In the data rows, 50 means zero.
Some points, one per row:
[69 32 34 46 65 67 47 35 48 54 43 81 69 44 83 48 21 32]
[13 48 29 60 66 48 34 62 42 46 53 66 77 38 60 49 54 52]
[99 30 71 61 51 42 60 40 70 36 38 30  3 57 32 78 39 39]
[24 61 56 65 65 43 50 67 64 41 46 41 44 58 53 34 49 44]
[59 67 99 33 43 55 56 63 63 28 36 17 30 70 15 66 56 43]
[72 42 20 57 51 31 28 42 31 67 57 65 78 30 63 35 53 78]
[56 55 58 50 33 45 54 45 54 59 59 29 36 44 42 61 69 48]
[99 38 44 52 43 35 53 47 49 58 36 54 52 38 53 35 58 52]
[45 68 74 36 33 56 66 49 56 50 54 16 27 71 24 73 54 48]
[50 46 39 69 29 38 50 28 31 79 65 46 60 20 59 65 68 62]
[ 0 66 42 56 71 40 36 60 35 50 57 56 76 50 71 44 54 51]
[90 33 36 34 68 62 56 50 51 38 33 81 57 61 71 31 19 26]
[82 57 84 39 19 51 64 60 52 45 48  6 22 68 27 65 70 40]
[49 38 49 46 49 47 55 54 47 53 55 68 47 51 63 49 42 36]
[75 37 38 37 76 46 56 49 47 37 29 79 54 51 70 45 26 28]
[59 50 17 50 59 32 22 52 38 60 60 72 77 33 65 30 46 76]
[99 24 57 68 43 51 42 41 69 54 42 37 26 47 40 51 62 46]
[60 46 57 55 32 48 46 38 53 50 62 22 38 45 37 86 55 65]
[39 59 86 38 45 72 56 54 48 30 49 13 40 65 28 53 52 49]
[81 31 32 41 59 62 37 50 55 39 47 84 61 53 72 20 33 39]
[ 0 78 50 54 52 49 50 64 51 46 53 49 73 57 51 35 53 64]
[20 61 68 39 71 55 67 65 53 42 35 53 41 58 55 42 40 36]
[43 59 65 51 37 56 63 40 58 55 61 26 31 57 27 69 59 50]
[94 31 44 67 34 44 39 44 51 51 46 37 47 32 46 75 46 60]
[ 0 75 50 52 53 64 60 54 60 36 46 40 58 66 44 50 52 54]
[35 69 87 36 43 53 45 62 50 39 49 11 46 68 18 66 59 62]
[99 23 29 27 43 75 78 51 70 47  2 66 54 56 99 56  1  8]
[30 51 16 55 59 35 37 52 36 54 61 86 81 47 59 40 44 60]
[40 61 73 42 33 68 46 43 38 52 63  6 44 57 37 88 58 64]
[67 39 55 41 77 54 49 65 58 32 37 78 42 62 51 20 39 30]
18 more points follow, each with its number after it:
[22 57 34 47 53 35 38 67 32 51 65 73 77 37 62 32 52 62] 0
[16 47 26 61 71 47 36 61 41 49 51 67 79 36 63 45 54 54] 1
[23 63 52 59 55 48 58 62 55 40 48 49 44 53 50 48 47 46] 2
[91 12 49 36 65 61 53 37 60 45 27 87 45 62 76 41 18 29] 3
[64 37 53 36 56 45 62 53 54 47 44 75 40 58 60 50 35 28] 4
[99 30 38 45 45 37 52 39 46 61 32 60 49 42 61 48 46 60] 5
[ 3 58 36 63 64 42 36 59 43 46 55 61 77 42 61 47 58 53] 6
[89 37 35 33 74 51 40 55 66 44 37 74 45 53 54 20 39 40] 7
[ 4 59 39 60 54 43 48 63 49 47 58 52 61 51 56 49 51 57] 8
[62 39 14 47 62 41 36 48 41 68 59 69 80 38 55 29 48 66] 9
[53 72 86 45 51 64 55 59 57 29 37 30 24 67 31 57 51 25] 10
[22 73 65 51 23 54 47 44 42 56 69  9 53 54 25 72 69 73] 11
[35 59 73 52 61 52 65 56 69 36 35 48 29 63 43 48 48 25] 12
[99 22 59 50 53 39 47 43 45 62 36 48 39 36 49 61 45 60] 13
[99 20 62 45 84 65 54 38 65 39 26 93 33 64 56 17  7 21] 14
[ 7 63 51 52 58 49 50 65 58 41 45 53 56 57 55 45 49 47] 15
[79 32 21 49 56 46 42 50 47 69 54 68 69 39 54 25 43 55] 16
[52 56 72 53 21 44 47 51 36 59 66  8 43 53 24 68 80 65] 17
Which of these numbered points is nearest to each point below, ignoring the 3 directions in which the first points spread most? Its number follows each.
[76 23 39 46 64 61 43 35 53 49 38 88 61 51 73 37 23 38] > 3
[54 40 51 37 50 38 65 48 52 56 45 69 38 54 58 62 42 37] > 4
[65 76 97 46 53 63 62 70 61 29 33 13 25 62 16 56 42 28] > 10
[25 60 54 60 51 60 63 51 64 43 50 44 35 53 45 49 53 43] > 2
[ 9 57 36 58 61 43 35 57 35 46 59 69 78 42 74 42 53 55] > 6
[38 69 72 46 21 64 58 34 47 60 61  8 39 51 25 79 61 60] > 11
[36 38 35 41 71 48 44 59 44 45 47 77 71 50 65 31 50 50] > 17
[47 60 58 51 38 59 71 30 54 59 52 39 26 49 41 68 54 42] > 2
[28 71 66 47 30 53 54 45 48 57 67 17 43 59 24 70 60 63] > 11
Here are 18 other points, each followed by its number:
[22 72 52 53 59 54 60 66 66 46 43 36 40 52 61 48 48 44] 0
[52 54 50 60 32 39 54 38 36 70 62 42 46 35 48 63 66 55] 1
[35 62 74 45 24 72 50 37 62 47 67 15 32 58 17 65 70 63] 2
[48 55 60 49 40 65 65 49 65 38 44 43 21 61 51 56 58 33] 3
[ 6 57 37 60 62 42 37 62 38 47 58 65 76 44 65 42 51 54] 4
[99 19 39 37 66 67 45 39 66 36 32 88 45 69 73 25 21 27] 5
[12 62 49 48 55 59 60 53 56 44 52 48 49 54 51 52 49 46] 6
[69 26 43 43 71 52 45 42 50 45 44 90 55 56 65 32 30 38] 7
[99 31 33 37 67 59 47 49 59 47 40 83 51 52 62 15 18 41] 8
[49 57 63 56 29 35 50 44 31 66 65 17 45 46 28 69 77 67] 9
[99 32 37 42 49 44 59 53 54 59 35 55 43 51 57 30 40 38] 10
[34 38 40 53 75 52 46 62 53 38 34 68 62 43 60 43 50 42] 11
[56 53 62 54 34 35 56 36 45 64 59 46 36 47 35 60 68 52] 12
[99 45 99 45 44 71 70 42 72 34 43 27  0 77  0 37 63 13] 13
[16 60 50 59 66 52 58 66 58 34 52 55 49 62 40 36 49 46] 14
[31 68 61 51 28 59 50 43 47 56 68 21 45 52 31 68 60 58] 15
[24 63 44 54 49 59 63 53 60 43 53 46 34 58 54 50 43 42] 16
[45 51 38 65 29 38 48 32 30 77 66 45 58 23 56 66 69 62] 17
The same question for these:
[99 21 99 26 42 62 93 30 91 37 19 66  0 77 29 53 47  0] > 12
[99 36 55 32 76 71 51 47 83 37 29 84 24 56 54  0 17 21] > 8
[ 0 59 39 62 60 42 40 64 42 47 56 59 73 45 63 44 54 56] > 4
[27 60 46 57 47 48 55 50 48 52 59 36 44 45 46 60 58 55] > 6
[36 63 69 51 61 49 64 54 59 40 43 49 26 60 38 48 46 42] > 14
[ 0 64 44 61 58 45 42 64 44 46 56 56 73 47 61 44 53 56] > 4
[77 35 27 69 42 34 46 37 45 68 48 44 56 31 48 56 66 69] > 14
[93 34 34 53 47 38 46 51 47 62 48 54 52 47 52 31 57 55] > 10
[ 0 64 46 63 62 42 41 63 44 47 53 60 69 42 62 42 53 51] > 4
